In the data rows, the value 128 means zero.
Some points, each followed by its number:
[ 96 149 149 106 139 143 130 135 148 122 139 127 123 145 107 162 125 144
  96 125 131 127 123 146 113 139 137 130 109 126 109 156] 0
[165 138 161 141 146 104 117  94 113  94 149 128  68 177 106 114 180 147
 135 135 119 132  94  89 114 125  74  98  77 122 150 174] 1
[128 121 128 124 121 127 136 123 138 142 127 123 137 132 113 149 116 117
 124 123 155 116 157 126 113 144 142 138 127 139 136 142] 2
[126 101 131 152  70 144 122 130 105 197  95 126 114  96 128 121 140 117
 126 151 104 128 176 143 143 127 135 111 184  90 123 126] 3
[186 140 148 146 184 103 131 193  66 122 102 109  91  78 109  82 156 166
 187 184  63 171  76  99 133 109 110  83 115  99 207  35] 4
[ 85 138 139  96 112 128  81 123 131 158 138 129 153 153 118 133 127 134
  90 134 124 110 151 149 126 130 123 132 130 157 123 143] 5
[152 122 127 135 150 130 153 154 126 140 127 130 134 135  98 137 120 119
 145 129 141 123 131 133 110 125 134 137 143 135  99 104] 6
[151 133  89 110 116 129 122  98 119 117 151 159 136 141 154  88 114 139
 135  86 183 123 158 140 119  96 122 136 137 115 109 117] 7
[ 64 120 136  91 117 131  70 128 161 109 139 163 149  95 169  87 149 119
  63 137 168  71 145 164 102 101 132 155 158 133 168 150] 8
[107 166 167  96  87 115 108  74 118 116 132 108 171 124 150 141 153 164
 108  69 160  99 116 158 102 135 124 162 108 137 138 140] 9
[133 140 167 130 151 104  81 155 131 110 146 130 116 160  90 167 171 149
 129 132  69 110  84 113 106 136 113  79 128 133 165 116] 10
[129 162 136 118 125 122  86 145 137  74 140 103 101 124 115 128 152 138
  95 125 109 122 120 151 116 135 178  92 123 118 172 140] 11
[143 110 135 134 154 134 162 142 110 128 120 125 136 132  94 106 135 103
 138 136 114 132 151 135 132 120 141 122 147 120 128 145] 12
[110 131 136 103 117 147 117 120 136 137 131 137 147 133 124 147 110 129
 109 126 142 107 140 144 119 142 139 143 136 148 122 142] 13
[120 114 138 140 164 104 177  86 132 109  67 111 180  93 184 103 135 101
 150  91 134 167 126 123 115 127 130 183 133 116 117  65] 14
[118 119 138  64 112 126  84 146 128 107 137 135 159 132 137 113 143 133
  87 159 148  91 163 131  88 129 147 174 122 138 148 132] 15
[148 139 119 137 147 115 121 126 136 139 149 129 110 141 115 155 122 140
 147 116 131 128 125 142 146 114 118 112 117 102 112 131] 16
[109 109 105 117 126 159 141 129 149 148 134 146 144 149 103 135  94 105
 116 117 157 124 152 127 127 145 141 158 125 131 112 167] 17
[ 86 164 141 101  87 119 114  81 117 123 140 101 143 131 161 137 178 173
 117  94 107  82 119 159 108 133 173 181 146 118 108 106] 18
[128 113 128 121 131 134 142 127 113 139 129 118 153 117 111 150 109 120
 119 142 152 135 146 132 125 125 174 140 135 110 135 138] 19
[132 127 131 121 130 140 127 150 133 147 118 132 111 119 104 163 126 123
 122 147 116 125 130 151 121 129 156 111 109 117 156 145] 20
[141 133 136 124 133 128 150 148 108 162 127 114 134 117 120 152 104 125
 131 130 145 139 143 105 129 149 101 109 137 123 109 134] 21
[101 123 131 120 122 141 133 130 114 122 135 128 140 141 117 150 136 119
 116 116 146 108 124 131 114 143 162 149 128 142 139 147] 22
[105 126 134 123 125 138 132 131 113 118 138 127 137 139 116 147 141 122
 117 117 138 109 117 134 112 139 163 143 127 140 141 145] 23
[155 147 120 152 152 138 143 144 145 119 123 136  78 127  75 106 149 122
 146 177  83 108 106 163 145  82 174  48 107  89 180 115] 24
[ 96 125 141 114 119 146 111 120 134 144 136 124 140 124 125 157 113 126
 112 123 145 123 150 141 112 144 142 135 135 146 128 146] 25
[142 120 146 128 135 124 147 110 123 124 122 123 161 119 126 148 115 126
 137 101 160 122 129 139 120 125 145 158 120 131 111 138] 26
[117 105 143 121 118 140 133 133 126 154 111 128 123 129 114 146 110 115
 120 137 147 131 161 138 152 119 160 127 137 121 136 135] 27
[208 154 130 147 161  56 118 176  73 119 136 108 111  88 140  98 114 163
 170 208  46 141  55  82 130 152 151  46 145 108 222  17] 28
[152 172 153 193 116 112 163  88 121  89  94 120 110  43 181  95 134 142
 136 104 142 148 149 105 132  98  86 148 153  88  71 103] 29
[126 137 144 115  80 110 125 101 118  66 135 101 154 135 155 132 151 157
 113 128 134 102 139 171 112 154 145 131 119 115 130 131] 30
[107 112 113 135 132 149 138 121 133 152 133 139 131 139 126 148 107 105
 123 120 128 149 135 128 132 131 133 124 127 147 127 147] 31
[127 113 123 103 127 123 123 118 135 145 155 115 114 158 118 132 140 116
 143 109 129 155 143 140 151 131 103  82 152 126 109 139] 32
[110 122 129 118 121 130 131 124 130 113 139 129 144 129 119 148 139 123
 110 125 153 107 137 155 116 144 150 149 120 141 134 141] 33
[119 103 134 147 136 105 132  99 116 115  92  97 184  64 170 146 120 124
 144 115 177 134 145 144 118 158 118 175 119 159 104  83] 34
New points follow, each followed by the number of its nearest point above.
[124 103 131 149  74 142 122 131 107 189  99 125 117 100 128 124 140 118
 125 149 108 125 171 144 139 127 138 115 178  93 127 127] 3
[127 120 106 138 148 138 113 169 117 119 110 122 100 124  97 139 131 137
 147 163  95 123 104 155 146 128 155  94 131 113 161 129] 20
[119 108 142 121 119 139 132 132 126 152 111 128 123 128 115 148 109 117
 121 135 146 131 159 138 149 121 159 127 135 124 134 135] 27
[158 155 148  73 157 150  77 159 149  38 131 161 145 138  96 122 192 207
 103 132  33 106  38 166  77 144 112  79  88 165 105 138] 10
[135 142 173 129 154 100  75 159 133 109 147 129 115 161  87 169 177 151
 129 133  64 110  80 113 103 136 112  74 127 133 169 112] 10
[109 108 102 116 127 161 142 129 154 147 135 146 146 151 100 134  92 104
 116 116 162 125 152 127 126 147 141 159 122 133 110 170] 17
[179  96 100 175 143 133 149 136 156 143 139 140 105 169 158 116 110 114
 131 136  84 156 109  66 141  80 102 105  84  67  96 156] 16
[153 145 121 149 150 137 144 144 142 123 124 134  83 126  78 111 145 122
 144 173  88 110 110 158 144  88 168  53 110  92 174 117] 24
[112 109 139  81  82  94  96 127 116 128 134  81 155 112 167 101 170 125
  78 138 180  69 187 126 109 118 139 200 151  89 160  87] 15
[120 107 139 118 117 142 126 128 116 174 113 129 135 123 100 152 127 120
 117 132 142 115 154 143 153 112 156 127 146 120 137 139] 27
[144 141 121 135 143 117 121 124 135 136 149 127 114 139 117 154 124 142
 146 116 130 127 126 144 142 116 121 114 119 104 111 131] 16
[137 128 134 107 116 136 129 136 147 151 124 125 130 140  99 151 118 142
 160 108 135 129 136 129 155 122 107 124 130 117 117 141] 16
[124 117 128 104 129 124 123 121 136 142 153 118 115 154 118 133 142 118
 139 112 126 153 138 140 149 132 106  83 146 126 108 139] 32
[136 140 168 130 154 105  79 156 133 110 146 130 117 158  90 165 173 147
 129 134  71 110  82 113 104 136 111  80 126 131 164 117] 10
[151 118 161 130 131 142 141 134 134 131 110 117  98 123 111 152 133 131
 132 137 119 102 136 138 128 124 161 109 122 103 138 141] 20
[133 115 138  67 143 127  94 123 145 109  86 138 152  92 140 140 150 115
 110 143 165  94 161 139 123 108 142 165 156 119 155 104] 15
[160 139 160 138 145 107 118  97 115  96 148 128  72 174 106 118 176 147
 131 134 120 132  96  94 114 126  80 100  79 122 146 173] 1
[109 124 144 129 106 136 122 122  97 150 122 140 125 133 131 143 123 124
 118 130 112 113 152 139 141 126 143 145 145 108 134 136] 27
[120 125 155 112 139 145 128 153 133 134 139 128 137 129  98 163 126 130
 111 129 123 131 125 139 120 140 149 127 112 141 119 146] 0
[147 177 140 147 136  90 128  91 138  92 152 154  88 182 111 119 181 120
 150 115  85 150  72  97  84 134  99 101  89 148 129 156] 1
[167 113 125 142 150 124 134 154 126 138 129 119 118 136 113 128 130 118
 156 112 132 137 129 127 115 112 144 136 130 149 101  99] 6
[156 153 106 122  94  89 105  87 108  81 163 144 117 140 197  83 164 135
 171  92 152 138 122 115  97  93 106 170  99 119  91 115] 7
[142 165 103 118 107 124 116 113 120 153 124 131 116 166 109 106 122 145
 117 126 141 148 116 102 156 113 121 118 106 125 136 136] 16
[117 111 139 143 165 103 183  83 134 105  62 110 186  90 189 100 137  96
 152  88 134 171 126 122 113 128 130 187 134 115 115  59] 14
[111 147 171 112 151 141 110 177 144  45 120 140 127 139 107 144 185 177
 101 160  62 117  69 121 135 160 131  84  72 126 140  81] 10
[117 123 104 143 115 157 137  94 123 138 130 126 131 140 127 118  95 123
 116 107 150 165 136  96 173 126 136 152 109 143 121 149] 31
[106 114 106 118 103 172 139 129 143 149 132 145 148 150 118 129  88 103
 110 120 155 143 150 120 138 133 133 157 131 149 110 166] 17
[106 111 110 135 132 151 139 119 133 153 135 139 132 141 128 148 107 103
 122 118 128 151 136 126 132 132 131 124 129 148 125 149] 31
[103 116 116 116 128 149 129 126 150 149 139 147 141 141  93 132 102 105
 123 120 163 122 157 123 116 149 136 164 138 133 120 157] 17
[113 125 132 120 121 130 134 127 127 111 143 125 145 133 115 156 138 125
 118 123 149 108 135 156 115 139 155 148 115 141 133 143] 33
[118 115 109 130 107 119 139 129 115 166 122 125 127 124 120 149 119 121
 119 133 139 135 164 135 151 109 161 117 135 122 141 130] 27
[152 116 165 124 129 138 135 135 134 129 110 115 102 122 115 150 140 131
 126 139 122  91 141 140 123 122 163 116 122  98 145 137] 20
[150 123 130 135 148 131 153 154 125 138 126 128 130 133  98 140 122 122
 144 130 140 123 129 134 110 126 136 134 140 134 100 106] 6
[136 119 138  49 114 138  76 155 145  77 104  91 165 110 171  98 159 130
  83 165 183  90 137 130  80 137 118 197  86 121 157 129] 15
[117 110 123 143 134 101 140 135 137 137 105 118 169  91 162 139 122 109
 146 120 169 121 137 138 128 138 121 168 137 146 102  98] 34
[135 118 125 143 141 137 147 132 117 149 133 128 144 129 108 147 124 115
 136 126 152 123 140 131 124 125 132 136 137 132 104 121] 6
[149 134  86 110 117 133 121  97 121 117 151 163 136 144 154  88 114 139
 134  83 178 122 156 141 120  98 119 134 135 118 107 120] 7
[134 116 125 143 142 138 147 134 117 151 133 128 142 129 108 148 123 114
 135 130 152 122 143 130 124 127 132 135 139 133 103 120] 6
[132 157 138 122 130 119  88 146 135  79 136 103 102 121 114 129 152 139
 101 126 112 122 122 144 117 133 162  97 128 118 165 136] 11
[143 128 134 126 135 124 150 149 106 164 126 116 134 119 118 149 102 121
 131 130 148 136 150 101 128 149 101 110 139 124 108 135] 21
[105 100 128 130 128 162 144 108 145 137 147 156 127 127 142 130  82 114
 123 115 125 140 128 129 132 146 139 125 101 143 109 142] 31
[125 120 109 136 146 139 113 165 118 121 113 122 104 124 100 141 129 136
 144 160  99 123 108 155 143 130 155  98 131 115 158 131] 20
[155 152 108 136 131 116 128 134 148 128 128 129  76 161 145 142 111 176
 152 118 115 107 135 119 141 109  60  85 130  99  95 107] 16
[125 133 143 114  82 111 123 102 117  73 133 105 149 135 152 131 153 153
 114 130 133 104 142 169 117 151 146 128 122 114 134 128] 30
[105 124 103 131 117 161 136 104 156 140 131 137 126 139 129 130 108 117
 122  92 142 145 130 141 138 119 131 128 137 144 129 161] 31
[146 175 140 149 132  92 132  95 140  92 153 154  89 181 112 118 177 121
 151 115  87 147  74  96  87 134 102 101  90 145 128 154] 1
[ 93 133  97 204 124 157 157  96 131  76 140 167 143 167 170  64  88 122
  95 113 120 177  86  47 205  96  85 146 101 132 119 142] 31
[111 151 175 111 150 137 108 179 140  46 120 135 123 139 108 148 190 180
 103 158  61 116  68 127 131 158 135  84  70 126 141  80] 10
[140 141 145 119 135 118 122 136 135  86 140 112  59 158 115 137 138 150
  82 136  89 134 116 163  82 131 186 100 113 138 149 138] 11
[106 128 106 119 126 152 127 135 149 147 138 145 161 136 100 120 100 100
 119 118 157 117 150 133 121 139 137 163 143 139 115 156] 17
[124 109 139 119 116 137 126 126 116 172 114 126 132 122 105 146 129 122
 117 128 142 120 158 139 151 107 152 124 151 116 134 132] 27
[157 156 106 144 133 114 133 132 149 133 130 133  68 166 143 146 107 180
 158 114 109 108 134 117 147 106  55  74 134  97  90 105] 16
[139 121 146 126 133 125 145 111 124 126 123 124 160 120 126 148 115 127
 134 102 158 121 130 139 120 127 145 157 122 132 112 138] 26
[111 131 132 100 118 148 118 123 135 139 131 134 148 135 124 144 111 128
 109 125 141 110 139 145 120 144 142 141 137 148 125 141] 13
[ 84 146  69 177 109 138 181  99 104 147 133 113 147 127 149  76  88 123
 133 135 133 216  93  80 204  93  87 171 140 134 118 115] 31
[134 122 147 127 146 146 139 147 130 138 121 128 122 129  99 165 111 115
 133 139 128 109 134 152 125 118 161 115 117 124 140 137] 20
[128 157 179 130 124 125 138 155 120 111  96 127  71 112 101 176 142 148
 138 125 105 106 126 137 129 126 163  90 124 125 151 133] 20
[114 148  80 171 111 106 181 120 127 151 137 128  95 113 144  94  95 135
 148 110 150 201 119  30 201 153  77 108 154 138  84 114] 21
[135 154 130 163  94 116 167 131 161  93 158 152 102 171 121 110 137 128
 151 111 112 117  97  81 118 128 135 101  99 109 116 129] 16
[108 133 132  94 110 126  96 138 133 126 127 104 150 122 147 112 139 135
 107 134 181 109 167 135 108 118 150 181 142 125 139 112] 15
[140 106 108 149 146 133 100 170 131 104 117 148  91 132 117 123 121 131
 175 177  78  93  74 147 119  89 165  85 112  80 200 121] 24
[126 122 112 136 149 138 113 170 119 112 111 124 102 126  98 140 136 141
 143 163  91 123 100 153 145 131 154  93 125 113 159 125] 20
[115 137 134 125 135 153 133 154 142 136 111 133 133 114  96 156 111 126
 127 145 133 104 122 141 125 117 154 124 138 126 153 127] 20
[171  74 130 165 169  95 136 177  94 130  87 141 122  88 165 119 142 105
 147 129  60 143  98 147 134 100 166  96 144 131 157  86] 12
[132 125 129 123 129 141 129 149 133 150 118 131 110 118 103 163 124 120
 125 150 116 125 133 151 122 128 157 109 109 113 160 146] 20
[142 166 103 121 105 122 117 108 120 153 123 132 114 165 112 107 124 144
 118 126 135 149 115 103 158 112 118 115 107 121 134 133] 16
[153 135  85 107 117 131 119  96 119 115 153 162 136 145 157  85 115 141
 135  82 184 120 159 141 119  97 118 136 137 117 106 116] 7
